(in the rows, 128 means zero)
One turn moves each row of this set onto another row. After a few examples, where does it send each row asked below?
Q680: [105 131 114 123 129  95 133 107 158 130 105 136 129 119 133 120 146 146
 153 134 121 128  88 136 138 149 123 111 123 118]
Q737: [119 131 117 122 140  74 133  99 154 137 121 134 119 131 133 109 146 131
 137 115 120 117  94 144 130 140 125 111 139 119]
Q194: [105 138 145 141 102  95 137 115 138 130 143 108 117 162 120  99 147 119
 167 112 125 127 129 104 151 135 122 152 148 111]
Q861: [101 136 154 130 131 103 146 118 127 125 158 123 107 169 129 114 134 103
 153 132 110 135 124 118 164 144 140 148 121 146]
Q415: [ 95 143  93 111 130 102 137 130 149 116 103 139 131 106 110 125 149 121
 141 131 120 126 104 110 131 148 134 133 107 128]
Q53: [135 166 128 101 133 131 145 118 122 136 150 138 112 133 105 151 113 104
 160 115 156 113 135 122 128 144 107 145 134 153]
Q645: [139 163 131 113 112 122 137 111 134 146 152 128 122 136 104 146 114 111
 163 108 159 120 127 133 126 145  86 131 146 134]
Q615: [127 125  94 124 134  98 146 127 134 130 107 135 135 114  96 104 156  99
 127 120 137 121 102 106 133 142 131 138 130 128]
Q403: [128 168 150  98 130 118 130 124 130 135 155 129  99 136 103 144 110 102
 156 119 158 117 134 137 129 148 105 136 152 127]
Q523: [102 180 130 112 147 115 120 143 131 123 156 128 129 130 101  87 123 124
 139 124 145 122 130 150 125 147 125 143 118 116]
Q38: [ 89 147 122 137 126 128 148 105 145 129 146  98 109 126 112 149 122  85
 156 126 114 106 154 150 151 139 127 136 146 149]
Q921: [100 141 117 147 114 141 153 106 144 128 147 101 121 118 117 138 136  98
 175 130 130 100 158 134 142 134 119 143 156 132]
Q805: [103 137 131 117 131 109 135 137 157 114 113 139 124 104 111 124 142 118
 141 163 130 139 105 127 145 162 142 123 122 103]
Q456: [121 180 117 122 147 124 140 120 140 131 141 132 148 128 109 114 107 135
 138 120 136 125 129 156 136 149 132 144  99 154]
Q723: [136 137 153 149 136 125 140 113 123 123 156 112 118 134 117 104 125 120
 161 121 145 138 122 163 125 136 116 154 168 155]
Q932: [101 148 146 147 129  95 156 126 129 157 114  82 109 119 124 142 145 135
 161 126 140 133 151 143 130 142 114 136 152 137]
Q132: [ 98 132  96 112 135 103 137 131 141 121  93 135 127 111 106 116 151 120
 139 131 125 126  95 110 138 148 133 133 113 130]
Q534: [ 83 139 121 141 117 131 140 116 135 129 166 102 113 128 113 129 139  78
 163 130 121 110 145 145 141 137 107 127 149 131]
Q931: [127 147 130 140 136 112 138 108 121 123 140 107 115 135 111 108 125 122
 155  94 136 127 125 153 118 127 118 164 163 171]
Q124: [108 126 134 119 139 110 137 133 150 119 105 138 122 109 113 118 142 121
 142 164 134 138  96 129 151 161 141 121 127 107]
Q265: [ 96 143 127 146 132 101 161 135 112 160 126  91 120 124 114 143 147 109
 147 125 131 144 139 139 131 144 104 131 124 166]
Q910: [ 94 139 145 142 144 113 160 146 105 148 139 100 107 121 128 128 158 118
 163 148 146 134 148 130 125 142 116 137 138 141]
Q433: [127 142 142 140 137 122 138 129 113 118 145 107 114 130  91 104 124  96
 142 112 143 141 124 150 127 138 121 164 161 165]
Q169: [131 175 126 135 120 125 132 125 151 134 135 120 156 120  96 100 116 142
 149 121 157 127 133 151 134 150 119 145 130 111]
Q721: [125 136 135 148 105 112 159 108 141 133 123 110 135 155 109 126 130 110
 154 117 120 137 131 104 170 143 137 162 128 149]
Q616: [104 140 114 123 121  97 133 110 167 125 114 138 134 113 133 127 143 144
 154 139 119 130  96 137 134 151 123 111 118 113]
Q672: [138 121 141 126 154 107 151 119 147 125 118 143 121 116 121 117 138 113
 133 161 139 128 106 136 151 156 155 127 138 118]

Q169 goes to Q456
Q534 goes to Q921
Q433 goes to Q723
Now find these:
Q265 goes to Q910
Q680 goes to Q132
Q616 goes to Q415
Q737 goes to Q615
Q194 goes to Q721
Q645 goes to Q53

One turn moves each row of this set onto another row. After a few examples, where does it send each row asked below?
Q697: [123  99 113 163 136 147 149  92  98 112 145 108 149 144  92 157 109 151
 192 163 123 149 118]
Q913: [104 112  90 150  92 162 178 106  94 118 132 133 140 141 115 130 130 154
 149 122 120 105 123]
Q686: [139  88 114 171 134 151 112 144 115 120 125 113 131 132 130 104 122 134
 151 158 121 124 126]
Q376: [144  94  83 170 116 180 165 105  82 110 132 117 130 147 123 114 137 158
 159 141 122 112 121]
Q442: [ 93  93 120 184 119 150 167 104  92 115 119 106 111 150 121 114 118 182
 148 149 136 143 122]
Q139: [137  82 141 147 103 134 160 138 116 101 134 122 124 121 138 122  97 141
 167 149  96 134 114]
Q129: [ 81  79 131 137 105 152 146 109 118  96 137 122 155 137 107 130 113 170
 159 131 122 144 135]
Q656: [102 103 110 156 137 144 150 119  64 117 139 114 123 112 112 143 119 189
 148 140 129 136 122]
Q394: [109  90  90 166 130 138 153 115  88 109 135 127  97 126 115 141 101 152
 126 126  95 144 144]
Q417: [100  87 104 154  87 143 139  96 120 111 119 128 144 151  93 136 129 171
 159 118 123 119 141]
Q72: [161  83 118 155 119 153 173 147 106 107 120 119 116 159 116 137 121 134
 167 130 110 137 132]
Q550: [120  88 116 183 140 130 137 118 104 116 122 122 127 108 108 115 113 193
 177 121 114 134 134]
Q441: [117 110  92 145 130 152 169 105 114 111 133 121 133 121 149 141 141 140
 138 113 102 120 135]
Q121: [121 109  92 160 125 142 172 122 106 108 131 143 123 125 118 144 132 120
 168 156 105 156 105]
Q722: [133  84  87 170 121 139 142  91  98 141 150 137 153 128 119 150 102 154
 152 143 116 135 120]
Q582: [123  95 119 180 129 129 162  91 107 134 105 117 142 125 118 150 125 119
 179 138 110 109 134]
Q811: [125  96 110 153 109 129 147 125  87 139 126 107 125 153 122 113 105 135
 158 150 123  96 104]
Q703: [119  98 132 155 103 145 152 109 111 115 147 102 108 125  99 160 142 158
 119 141 115 134 131]
Q350: [101 126 105 162 141 147 145 117 123 108  92 116 115 139 145 121 139 146
 164 147 109 126 138]
Q614: [108 110 151 141 111 148 160 126 131  91 132 106 149 129 101 143 124 137
 178 131 120 127 138]
Q372: [152 116 127 131 102 157 172  96 113 110 129 111 121 145 106 123 120 165
 173 155 110 108 119]
Q21: [ 98 111 111 155 152 149 163 123 128 103 143  97 132 132 123 131 126 120
 183 123 117 123 133]
Q51: [134  70 138 152 138 161 160 125  94 135 108  99 130 154 125 119 112 138
 158 144 101 109 138]
Q709: [124 101 110 163 149 127 147 100  99 115 137  94 120 145  87 143 105 145
 153 111 126 127 153]
Q659: [121 118 123 141 152 154 160  88 122 132 128 130 152 119 127 118 117 148
 156 165 121 137 124]
Q176: [ 74  88 105 148  95 140 123 130 113 110 128 127 131 148  95 133 122 151
 151 144 120 136 125]
Q768: [116 102 121 152 158 145 141  96 107  97 117 107 109 139 103 113 111 172
 152 143  96 158 145]
Q628: [124 105 112 160 130 136 130 125 101 113 144 109 112 106  75 153 136 170
 167 131 109 126 130]
Q909: [138  90 143 163 119 176 160 124 107  88 142  97 131 118 121 151 120 138
 169 153 116 120 145]
Q777: [ 94  98 118 155 115 138 126 135 119 120 101 131 139 136 127  95 126 146
 153 146 101 131 116]
Q843: [123  90 116 172 122 140 122  99 110 122 115 131 132 125 116 151 112 160
 167 179  91 151 127]
Q591: [121  76 123 183 126 132 143 116 142 122 148 105 122 133  92 105 123 155
 162 119 117 140 123]
Q324: [143 103 112 134 132 179 166 135 113 133 135 125 112 152 115 118 110 149
 143 161 114 120 138]

Q139 goes to Q372
Q628 goes to Q656
Now find these:
Q709 goes to Q394
Q697 goes to Q722
Q442 goes to Q591
Q582 goes to Q121
Q51 goes to Q72
Q686 goes to Q909
Q417 goes to Q176
Q913 goes to Q777
Q350 goes to Q21

One turn moves each row of this set onto another row. After a few examples, where does it send each row asked below?
Q318: [141 155 116 128 134 111 136 143 153 116 152 137]
Q467: [153 148 131 119 160 133 134 138 139 111 133 111]
Q509: [137 150 123 125 137 120 138 132 161 134 158 136]
Q938: [125 115 125 142 147 136 147 139 112 111 104 118]
Q740: [133 102 116 123 117 126 127 111 115 137 141 158]
Q347: [153 117 123 129 105 129 123 126 129 143 112 146]
Q579: [102 150 147 138 141 128 140 127 122 109 118 147]
Q895: [113 130 125 107 152 112 143 147 148 108 141 128]
Q970: [128 144 132 117 113 129 110 124  94 147 142 123]
Q524: [153 133 119 117 125 142 116 125 129 154 107 116]
Q313: [121 144 121 121 172 131 142 122 133 116 151 146]
Q343: [164 116 123 134 111 133 124 118 115 129 120 137]
Q96: [130 153 137 131 152 134 147 137 158 130 118 135]
Q532: [130 138 122  86 152 133 128 134 120 138 139 108]
Q590: [113 131 138 114 132 127 165 133 128 123 119 105]
Q989: [110 121 107 116 134 116 103 125 111 121 136 157]
Q227: [110 139 142 131 101 123 129 124 105 144 131 128]
Q983: [131 129 108 118 160 142 117 147 122 146 105 138]
Q945: [106 101 111 116 128 121 142 111 113 127 140 131]
Q242: [142 148 129 136 137 118 138 129 148 110 162 127]
Q462: [144 135 136 151 117 135 124 120 121 119 100 126]
Q899: [120 153 123 131 112 125 125 125  89 142 130 142]
Q967: [122 138 121 115 103 118 134 134  95 144 132 116]
Q88: [142 150 115 132 140 122 154 125 148 126 159 132]
Q570: [130 165 127 114 159 137 110 133 113 126 125 146]
Q482: [118 101 125 116 159 145 133 126 121 141 130 115]
Q941: [134 100 117 119 110 115 117 126 116 122 137 150]
Q298: [109 118 136 134 152 132 106 144 122 114 115 144]

Q298 goes to Q938
Q242 goes to Q88
Q740 goes to Q347
Now find these:
Q989 goes to Q462
Q970 goes to Q899
Q96 goes to Q895
Q570 goes to Q579

